In the data rows, the value 128 means zero.
Every row has a hidden score. In each pair, how much higher is the second row's than the first's? 10 means about the same, 20 much higher and 0 much lower. The score is a weighted sum of the row's numbers plus the product of two more (or one squared), each taken from its middle value.
np.array([128, 124, 110, 155, 140, 124, 155, 167, 122, 150])
np.array([127, 144, 146, 116, 087, 102, 181, 095, 067, 179]) >> 14
np.array([162, 114, 099, 128, 152, 137, 150, 095, 095, 120])
np.array([088, 164, 082, 065, 160, 180, 102, 078, 111, 077]) >> 8
np.array([151, 117, 063, 123, 161, 122, 158, 100, 095, 141])
np.array([147, 103, 070, 128, 170, 144, 153, 111, 096, 111]) >> 8
np.array([187, 092, 063, 145, 186, 185, 095, 132, 134, 066])
np.array([077, 167, 076, 062, 171, 177, 086, 086, 116, 082]) >> 10
np.array([139, 065, 191, 165, 194, 073, 114, 080, 165, 118])
np.array([172, 094, 060, 108, 187, 172, 126, 101, 122, 068]) >> 14
np.array([114, 150, 130, 145, 094, 092, 190, 099, 077, 171])
np.array([180, 071, 143, 189, 162, 105, 071, 132, 180, 070]) >> 11
np.array([126, 088, 181, 176, 076, 059, 185, 070, 147, 188])
np.array([140, 131, 118, 139, 128, 119, 170, 119, 106, 154]) >> 16
np.array([164, 097, 081, 142, 178, 170, 115, 148, 124, 087])
np.array([122, 064, 185, 166, 194, 078, 066, 134, 151, 112]) >> 18
np.array([122, 129, 117, 147, 119, 109, 172, 112, 078, 157])
np.array([065, 194, 156, 061, 090, 119, 145, 081, 100, 176]) >> 8
np.array([155, 083, 186, 178, 075, 067, 128, 089, 171, 164])
np.array([169, 079, 137, 181, 114, 083, 085, 085, 178, 092]) >> 11
np.array([143, 125, 109, 118, 134, 106, 186, 086, 086, 139])
np.array([173, 106, 088, 139, 135, 128, 167, 123, 092, 117]) >> 9
np.array([109, 143, 124, 129, 137, 195, 067, 189, 179, 072])
np.array([163, 105, 094, 163, 165, 161, 128, 179, 107, 122]) >> 15
np.array([188, 084, 162, 178, 090, 069, 108, 078, 175, 134])
np.array([076, 180, 160, 077, 069, 139, 112, 141, 129, 165]) >> 11
np.array([111, 156, 133, 093, 097, 079, 194, 068, 062, 190])
np.array([110, 139, 106, 106, 124, 091, 184, 072, 074, 184]) >> 10
np.array([194, 090, 063, 166, 184, 195, 081, 193, 172, 061])
np.array([188, 092, 068, 158, 180, 177, 095, 158, 157, 067]) >> 12
np.array([088, 166, 150, 092, 116, 170, 106, 138, 135, 124])
np.array([097, 147, 071, 081, 174, 194, 074, 141, 147, 065]) >> 9
np.array([129, 139, 095, 076, 147, 110, 182, 068, 073, 161])
np.array([097, 173, 151, 075, 120, 168, 102, 149, 145, 119]) >> 7
np.array([136, 061, 185, 163, 195, 080, 085, 096, 156, 101])
np.array([182, 083, 158, 178, 121, 071, 133, 074, 181, 122]) >> 8
np.array([072, 168, 171, 121, 070, 151, 090, 186, 171, 153])
np.array([116, 144, 153, 151, 071, 097, 173, 107, 093, 179]) >> 11
np.array([195, 067, 111, 191, 159, 143, 060, 175, 197, 066])
np.array([186, 069, 157, 197, 087, 095, 066, 180, 195, 109]) >> 16
np.array([060, 196, 155, 063, 071, 096, 185, 068, 079, 192])
np.array([193, 077, 132, 181, 129, 090, 091, 107, 184, 087]) >> 12
np.array([190, 071, 160, 196, 102, 104, 070, 178, 196, 091])
np.array([151, 084, 180, 186, 076, 067, 147, 109, 168, 150]) >> 5
np.array([137, 061, 159, 167, 196, 085, 070, 128, 166, 083])
np.array([095, 167, 131, 113, 109, 180, 088, 179, 152, 096]) >> 7
np.array([183, 080, 182, 191, 065, 071, 081, 149, 190, 151])
np.array([130, 109, 100, 143, 134, 125, 170, 130, 086, 132]) >> 5
np.array([082, 172, 125, 073, 145, 178, 097, 147, 165, 096])
np.array([147, 112, 144, 165, 107, 110, 150, 181, 099, 153]) >> 14
np.array([112, 067, 197, 170, 184, 060, 106, 135, 143, 158])
np.array([087, 145, 064, 060, 185, 194, 080, 088, 138, 063]) >> 4
np.array([087, 163, 158, 113, 139, 164, 086, 172, 162, 111])
np.array([110, 130, 087, 129, 177, 197, 059, 196, 183, 060]) >> 5
np.array([161, 113, 135, 163, 111, 115, 143, 178, 094, 163])
np.array([071, 171, 114, 062, 149, 149, 142, 082, 106, 126]) >> 7
np.array([153, 113, 147, 155, 109, 118, 139, 146, 121, 133])
np.array([170, 122, 122, 164, 126, 142, 118, 185, 157, 114]) >> 8
np.array([184, 091, 072, 165, 176, 183, 076, 191, 162, 065])
np.array([131, 138, 127, 122, 131, 103, 175, 099, 085, 152]) >> 15
np.array([136, 138, 097, 116, 132, 102, 183, 110, 067, 173])
np.array([187, 071, 167, 194, 112, 101, 084, 171, 194, 107]) >> 8
np.array([077, 175, 134, 073, 086, 149, 109, 116, 125, 135])
np.array([157, 082, 162, 177, 096, 066, 158, 067, 146, 136]) >> 10
np.array([091, 165, 162, 125, 100, 163, 088, 193, 146, 117])
np.array([164, 086, 181, 181, 090, 065, 149, 079, 160, 164]) >> 9
np.array([135, 135, 107, 157, 114, 111, 169, 130, 094, 158])
np.array([062, 183, 165, 088, 076, 148, 139, 151, 105, 165]) >> 10
np.array([196, 068, 142, 195, 146, 130, 068, 144, 194, 069])
np.array([066, 183, 157, 124, 075, 148, 120, 180, 135, 172]) >> 7
np.array([140, 062, 194, 170, 192, 069, 079, 176, 168, 142])
np.array([063, 197, 186, 091, 063, 098, 157, 145, 096, 189]) >> 1
np.array([063, 193, 181, 073, 069, 094, 161, 089, 101, 186])
np.array([150, 109, 124, 121, 147, 125, 160, 132, 097, 131]) >> 15
np.array([073, 193, 161, 102, 086, 138, 126, 177, 140, 164])
np.array([070, 159, 077, 065, 171, 179, 109, 127, 130, 077]) >> 9
np.array([153, 090, 194, 190, 060, 061, 168, 130, 175, 193])
np.array([131, 113, 095, 118, 162, 129, 161, 076, 072, 112]) >> 18
np.array([064, 192, 172, 095, 080, 131, 107, 140, 124, 173])
np.array([177, 095, 077, 133, 181, 169, 122, 120, 129, 081]) >> 12
np.array([061, 197, 183, 060, 059, 075, 195, 068, 061, 195])
np.array([150, 086, 181, 176, 089, 065, 149, 082, 149, 168]) >> 6
np.array([119, 134, 133, 132, 109, 096, 171, 106, 080, 181])
np.array([117, 130, 087, 133, 159, 196, 061, 197, 195, 061]) >> 2
np.array([166, 063, 193, 173, 193, 077, 076, 159, 183, 134])
np.array([195, 069, 083, 184, 183, 128, 077, 102, 189, 064]) >> 1
np.array([065, 192, 166, 081, 074, 127, 126, 147, 123, 181])
np.array([190, 059, 155, 172, 197, 121, 059, 181, 196, 061]) >> 10
np.array([105, 151, 119, 122, 137, 189, 069, 187, 174, 089])
np.array([106, 151, 126, 120, 076, 088, 194, 105, 078, 190]) >> 12
np.array([123, 127, 084, 110, 151, 117, 179, 090, 095, 121])
np.array([076, 176, 117, 068, 111, 161, 131, 087, 125, 121]) >> 7
np.array([139, 140, 087, 115, 153, 117, 173, 103, 081, 120])
np.array([092, 169, 105, 076, 152, 179, 088, 117, 153, 086]) >> 4
np.array([092, 159, 113, 081, 136, 181, 075, 170, 155, 106])
np.array([082, 178, 146, 089, 110, 153, 130, 130, 127, 135]) >> 10
np.array([132, 130, 122, 155, 106, 114, 169, 137, 090, 145])
np.array([072, 184, 106, 064, 134, 132, 124, 072, 097, 132]) >> 9
np.array([131, 143, 184, 170, 062, 089, 166, 191, 122, 191])
np.array([116, 125, 108, 117, 115, 103, 176, 085, 070, 137]) >> 13
np.array([106, 152, 139, 123, 087, 187, 062, 196, 182, 104])
np.array([070, 181, 138, 101, 093, 155, 106, 160, 137, 159]) >> 11
np.array([138, 118, 089, 136, 138, 122, 134, 113, 100, 137])
np.array([117, 142, 092, 111, 140, 098, 178, 071, 071, 174]) >> 9
np.array([146, 133, 099, 148, 128, 128, 164, 150, 098, 131])
np.array([087, 171, 142, 091, 116, 180, 093, 166, 156, 106]) >> 8
np.array([158, 096, 065, 079, 187, 176, 157, 070, 102, 074])
np.array([121, 129, 092, 084, 153, 105, 186, 073, 064, 142]) >> 12
np.array([172, 084, 175, 180, 067, 064, 151, 102, 166, 176])
np.array([074, 182, 129, 078, 148, 167, 117, 129, 138, 094]) >> 16
np.array([083, 186, 110, 077, 139, 150, 123, 098, 137, 111])
np.array([122, 167, 187, 163, 066, 076, 183, 161, 088, 194]) >> 11
np.array([097, 161, 082, 059, 125, 072, 197, 059, 059, 190])
np.array([114, 135, 098, 114, 113, 085, 193, 072, 064, 174]) >> 8
np.array([136, 110, 093, 154, 139, 148, 160, 155, 115, 127])
np.array([092, 161, 130, 119, 135, 184, 067, 186, 162, 101]) >> 12
np.array([070, 192, 163, 094, 091, 138, 136, 129, 129, 159])
np.array([098, 160, 138, 147, 107, 185, 064, 194, 183, 096]) >> 5
np.array([079, 170, 176, 117, 073, 165, 120, 189, 174, 144])
np.array([191, 081, 171, 194, 090, 079, 088, 169, 192, 140]) >> 19
np.array([093, 169, 097, 067, 160, 180, 084, 119, 144, 083])
np.array([177, 093, 080, 160, 175, 161, 132, 156, 108, 084]) >> 9
np.array([119, 118, 124, 142, 125, 104, 177, 134, 080, 169])
np.array([073, 190, 160, 072, 079, 131, 146, 131, 111, 175]) >> 9
np.array([089, 174, 174, 126, 086, 167, 080, 190, 152, 126])
np.array([084, 162, 111, 078, 167, 187, 077, 142, 155, 077]) >> 11
np.array([071, 174, 170, 102, 079, 150, 118, 145, 153, 148])
np.array([124, 113, 101, 140, 141, 133, 140, 131, 117, 141]) >> 13
np.array([135, 115, 084, 136, 146, 129, 164, 096, 094, 125])
np.array([113, 142, 115, 096, 124, 105, 180, 080, 069, 162]) >> 13
np.array([134, 119, 098, 143, 140, 110, 170, 125, 075, 132])
np.array([137, 089, 194, 190, 062, 062, 140, 123, 160, 183]) >> 6
np.array([108, 149, 127, 113, 099, 088, 184, 069, 066, 177])
np.array([185, 059, 161, 171, 197, 128, 060, 177, 190, 064]) >> 8
np.array([165, 107, 075, 121, 170, 132, 165, 079, 091, 117])
np.array([078, 181, 189, 152, 068, 124, 110, 189, 155, 185]) >> 2
np.array([178, 095, 060, 116, 183, 162, 135, 089, 124, 068])
np.array([124, 142, 135, 144, 101, 095, 167, 138, 076, 178]) >> 10
np.array([180, 094, 087, 167, 143, 159, 125, 175, 131, 106])
np.array([196, 069, 103, 185, 158, 112, 083, 127, 196, 080]) >> 11
np.array([144, 104, 067, 093, 180, 149, 172, 083, 092, 090])
np.array([094, 161, 089, 071, 165, 185, 081, 135, 159, 089]) >> 7
np.array([096, 170, 172, 146, 084, 183, 070, 197, 187, 109])
np.array([126, 112, 129, 150, 131, 134, 138, 148, 112, 121]) >> 14
np.array([176, 084, 184, 187, 089, 069, 143, 101, 169, 156])
np.array([164, 097, 069, 121, 184, 178, 106, 115, 119, 075]) >> 13
np.array([059, 195, 168, 070, 062, 112, 160, 124, 119, 187])
np.array([165, 101, 097, 156, 160, 169, 114, 185, 144, 094]) >> 9
np.array([142, 087, 178, 178, 070, 060, 179, 066, 135, 182])
np.array([068, 195, 178, 076, 067, 109, 135, 134, 109, 185]) >> 13
np.array([060, 195, 189, 078, 062, 090, 178, 092, 110, 196])
np.array([151, 122, 100, 122, 128, 116, 174, 084, 075, 167]) >> 12
np.array([176, 076, 120, 180, 142, 083, 118, 092, 177, 090])
np.array([152, 114, 076, 095, 170, 133, 154, 078, 074, 104]) >> 18
np.array([189, 077, 144, 189, 121, 097, 089, 134, 193, 098])
np.array([099, 160, 145, 111, 123, 181, 076, 180, 174, 093]) >> 8
np.array([115, 133, 115, 128, 123, 093, 190, 081, 073, 158])
np.array([184, 079, 110, 177, 127, 075, 143, 072, 170, 095]) >> 7
